Each row is where one point has got to under a steady rotation. How many ticks took it there?
The counts run from 0 to 448.
[133 117 114 146 136 146 100 148 136 120  84  88  60 121 137 138 130 134
 147 135 119 120 153 109 131 130 152 109 181 163 131 152 129 106 125 103
  96 108  72 174 130 167 122 125 137 159  72 117 117 158 101 128 177] -> 54
[195 114 123 164  85 140 127  95 154 153 145 104 156 113 136 146 137 120
 158 141  80  97 153  90 150 152 110  94  89 133 154 148 166 142  62 117
 113 117 136 130 130 145 142 129 138 121 154 116 113 133 118  74 163] -> 417
[126 111  94 127 114 133 136 135 138 113  95  87  96  77 124 136 133 125
 130 140 133 109 150 124  84 100  87 142 161 154  86 171 156 121 122 139
  68 144 112 127 117 143 123 128 122 140  99  90 125 127 113 141 216] -> 211
[174  88 118 156 108 137 103 129 151 140 120  86 127  83 114 120 113 137
 164 166 108 118 145 126 114 122 140 119 166 133  88 188 114 122  81  85
  93 134 118 167 135 158 123 146 112 166 129 132 110 155 111  88 165] -> 127
[119 128 126 126 149 141 110 171 155 110 116 118  72 115 138 133 141  98
 158 130 143 184 157 147 122 130 147 105 142 153 113 183 136 136 128  78
  80  91  79 147  98 166 125 126  93 147  97 137 114 180 133 131 121] -> 66
[159 121 100 151  97 155 137 108 156 149 123 158 113 122 103 131 153 104
 163 148 105  93 137 105 125  80 129 126 151 154 110 138 134 133  64  93
  91 159  85 140  86 142 106 124 118 153  78 106 100 133 136 146 176] -> 281
[161 126 101 155 101 164 132 101 157 150 131 162 121 131 106 132 148 103
 163 147 113  93 123 107 121  91 120 126 145 154 107 142 115 137  58 106
  87 150  77 125  80 137 109 117 114 154  90  93  96 132 143 158 164] -> 278
[141 165  97 110 124 122 161 163 181 142 135 111  95  94 177 116 139  80
 108 105 108 137 172 124 154 139 114 127 115 118 140 150 181 114 143 109
  73 105 137 153 130 134 138 105 123 130 121  98 152 114  96 109 188] -> 236
[156 132 115 172 112 174 111  91 140 141 115 140 105 153 123 159 146 117
 171 132 119  98 125  90 135 125 127  98 131 172 142 129 124 138  71 128
 108 116  53 123  86 150 119 112 137 141  88  94  88 148 135 150 151] -> 37
[146 100 103 152 118 157 116 103 146 140 121  80  94  97 120 130 114 132
 176 119 116 124 148 126 136 111 150 100 170 133 106 166 157 125 101  88
 113 130  90 177 106 186 122 121 129 162  99 128  95 171 113  86 158] -> 363
[149  96 124 145 107 110 106 152 140 108  76  82 109  75 119 139 134 136
 140 181 116 122 160 123  97 119 112 123 157 166  87 187 124 130 104 109
  81 134 122 142 140 134 125 157 108 134 117 119 135 148 105 126 198] -> 447
[160 106 131 132  96 113 129 186 147 116 136 110 130  95 154 138 176 106
 133 140 100 136 174 105 114 141  94 115  83 144 167 174 184 139 119 119
  77 104 157 129 152 147 148 136 127 118 115 128 157 116 133 110 185] -> 157
[176  98 115 168 102 148 101 104 157 155 129  97 135  89 117 127 111 134
 179 156 116 128 134 127 126 124 140 108 154 133  85 184 111 134  75  84
 107 132 102 169 115 157 124 136 108 164 136 127 102 165 115  88 145] -> 123
[172 137 106 144 125 161 136 120 156 141 132 128 116 145 128 125 126 107
 118 153 106  68 120  93 118 146 107 144 141 143 121 135  91 107  54 144
  63 122  88  99 116 127 114 110 124 156 135  72  97 105 122 148 167] -> 268
[142 100 118 118 135 132 121 175 161 115 160 116 115  96 133 111 147  91
 165 139 134 176 160 160 119 126 128 120 120 126 111 209 146 141 113  73
  71  94 123 138 122 171 135 129  87 155 135 142 123 156 145 111 118] -> 385
[130 149 117 148 120 139 105 178 168 129 118 153  81 118 155 131 166  85
 152 126 125 162 154 127 151 115 150  97 134 158 145 162 121 134 130  75
  98 101  74 171 104 143 123 123 110 144  67 119 139 151 131 163 147] -> 302
[188 117 117 189  93 146  82 100 148 147 114  89 142 112 153 149 117 143
 155 154 110  95 127  94 142 165 109  97 124 154 135 166  99 128  83 146
 114 104  99 147 142 134 140 131 144 139 142  87 121 133 100 115 172] -> 427
[147 139 151 128 138 161 152 129 151 115 140 123 101 149 125 150 145  88
 137 126 110 130 151 104 124 158 125  96  89 146 148 137 156 145  58 115
  81  95  88  76  76 159 122 117 108 116 144 121  83 160 154 111 110] -> 332
[128 122 114 146 142 148  90 161 139 114  91  92  61 123 145 138 130 129
 150 134 133 137 148 119 127 137 148 110 174 165 130 167 117 110 134 107
  91  95  66 169 127 165 125 122 128 161  75 113 121 159 109 142 164] -> 57
[177 147 114 126 127 149 157 122 169 142 128 116 116 135 127 120 119 100
 101 156  89  71 138  93 131 154 119 143 136 131 118 126 112 105  46 126
  59 124 112 101 119 124 113 116 120 143 156  89  99 111 108 115 168] -> 263
[132 151 133 130 126 125 126 185 175 121 115 144  78 113 147 128 163  78
 137 131 108 165 172 126 155 121 162  93 127 148 142 155 142 135 116  56
  93 105  94 163 102 145 119 131 103 131  88 139 134 161 127 134 140] -> 307
[122 119  86 131 114 138 126 146 137 117 109 100  94  84 143 135 141 119
 134 127 150 124 141 130  89 104  79 141 149 156  98 179 153 123 142 147
  67 130 101 130 117 142 131 118 124 145  85  80 135 120 119 160 210] -> 215
[135 114 110 135 107 131 144 109 147 121  89  92 108  73 106 142 119 121
 136 154 128 114 151 125  90  96 100 124 154 155  61 168 149 136  88 118
  81 160 109 120  90 134 113 139 104 129 122 103 108 153 115 125 198] -> 205
[157 131 113 170 114 174 110  93 140 139 116 138 104 157 126 157 146 120
 165 130 117  92 124  86 135 130 122 100 128 172 146 128 119 136  71 134
 105 115  54 118  87 150 121 110 141 141  91  91  90 144 135 154 153] -> 36
[152 112 107 165 124 189 110  90 125 136 132  89 102 140 139 152 120 136
 166 107 130  99 121  96 124 148 111 104 138 151 144 144 138 123  87 153
 103 103  59 124  99 180 131 101 150 154 106  90  82 146 132 123 149] -> 350
[178 107 112 177 103 159  95  92 157 162 139 104 140 100 127 130 108 132
 182 144 124 130 127 126 133 132 137 101 143 133  95 183 104 136  77  95
 112 124  91 165 107 157 128 126 112 164 136 118  97 166 118  96 135] -> 120
[156  84 116 151 115 134  82 180 138 116 130 109 127  94 136 122 147 129
 159 164 139 145 135 138  91 129 104 135 145 153 109 216  97 127 116 117
  70 104 108 145 150 153 135 141 107 170 110 115 139 133 137 146 162] -> 138
[148 176 100 122 132 133 146 165 184 146 143 115  99 112 191 116 132  79
 101 107 116 136 153 120 159 168 109 126 107 121 149 153 144 109 138 125
  70  86 120 141 133 124 140  97 121 133 137  82 148 109  97 126 168] -> 241
[124 123 115 147 145 150  89 164 142 112  99 100  64 121 148 135 134 122
 152 132 141 151 147 127 126 137 147 108 166 165 125 174 113 116 137 105
  89  89  63 165 123 164 126 120 121 161  80 113 120 164 115 147 152] -> 59
[143 123 125 117 152 161 130 162 138 114 167 108 105 144 155 135 148  97
 143 111 134 148 145 117 109 173  99 122  88 140 165 170 166 129 113 141
  57  62 104  90 122 174 147  99 119 143 135 111 109 136 151 114 118] -> 86
[155 165 126 124 145 134 129 186 177 120 139 149 100 149 163 120 155  70
 110 143 110 132 149 118 153 172 126 123 102 143 156 158 102 120  94 111
  59  71 100 108 130 123 126 113 106 134 140  95 134 117 125 157 130] -> 7
[146  96 102 145 124 149 113 122 142 133 117  69  88  94 126 123 112 135
 167 127 116 123 153 127 132 117 150 111 180 130 108 171 152 113 112  89
 104 122  97 182 126 184 123 125 132 168 100 129 104 162 108  86 167] -> 366
[157 165 128 125 144 136 131 179 179 121 141 153 103 149 158 121 155  68
 113 144 112 132 146 118 153 171 125 122  98 143 154 155 102 124  89 111
  60  72  98 104 123 123 127 112 104 132 143  96 130 121 128 156 125] -> 8
[118 131  83 133 114 141 127 147 148 126 123 123 101  87 156 135 151 103
 148 113 159 146 140 141 102 100  78 134 133 153 104 186 155 134 154 140
  74 121  96 136 105 139 134 110 117 143  84  79 142 126 127 171 194] -> 219
[117 129 126 131 150 143 106 171 153 111 114 119  72 115 141 132 141 101
 160 132 146 180 155 146 123 129 150 104 144 156 115 185 129 135 132  83
  83  90  75 148 100 166 124 125  95 150  96 131 115 179 131 137 124] -> 65
[134 150 142 120 133 120 137 192 173 113 111 130  73 116 144 126 158  79
 123 135  99 156 182 120 152 134 166  97 127 144 149 149 150 127 108  59
  86 100 106 155 112 146 118 134 103 127  99 145 132 160 122 119 143] -> 310
[170 105 120 128 124 139 121 172 144 118 173 109 138 128 157 125 159 102
 146 133 114 129 150 115 117 170  86 128  84 130 171 186 157 130 104 138
  60  71 138 103 156 163 153 117 126 142 147 111 133 107 145 115 141] -> 400
[149  93 123 143 102 125 103 179 149 117 144 138 140  87 131 128 169 103
 172 156 137 168 151 145  94 108  99 120 106 150 113 213 133 155 112  97
  75 113 124 133 124 148 136 143  91 145 108 129 141 143 154 143 147] -> 145
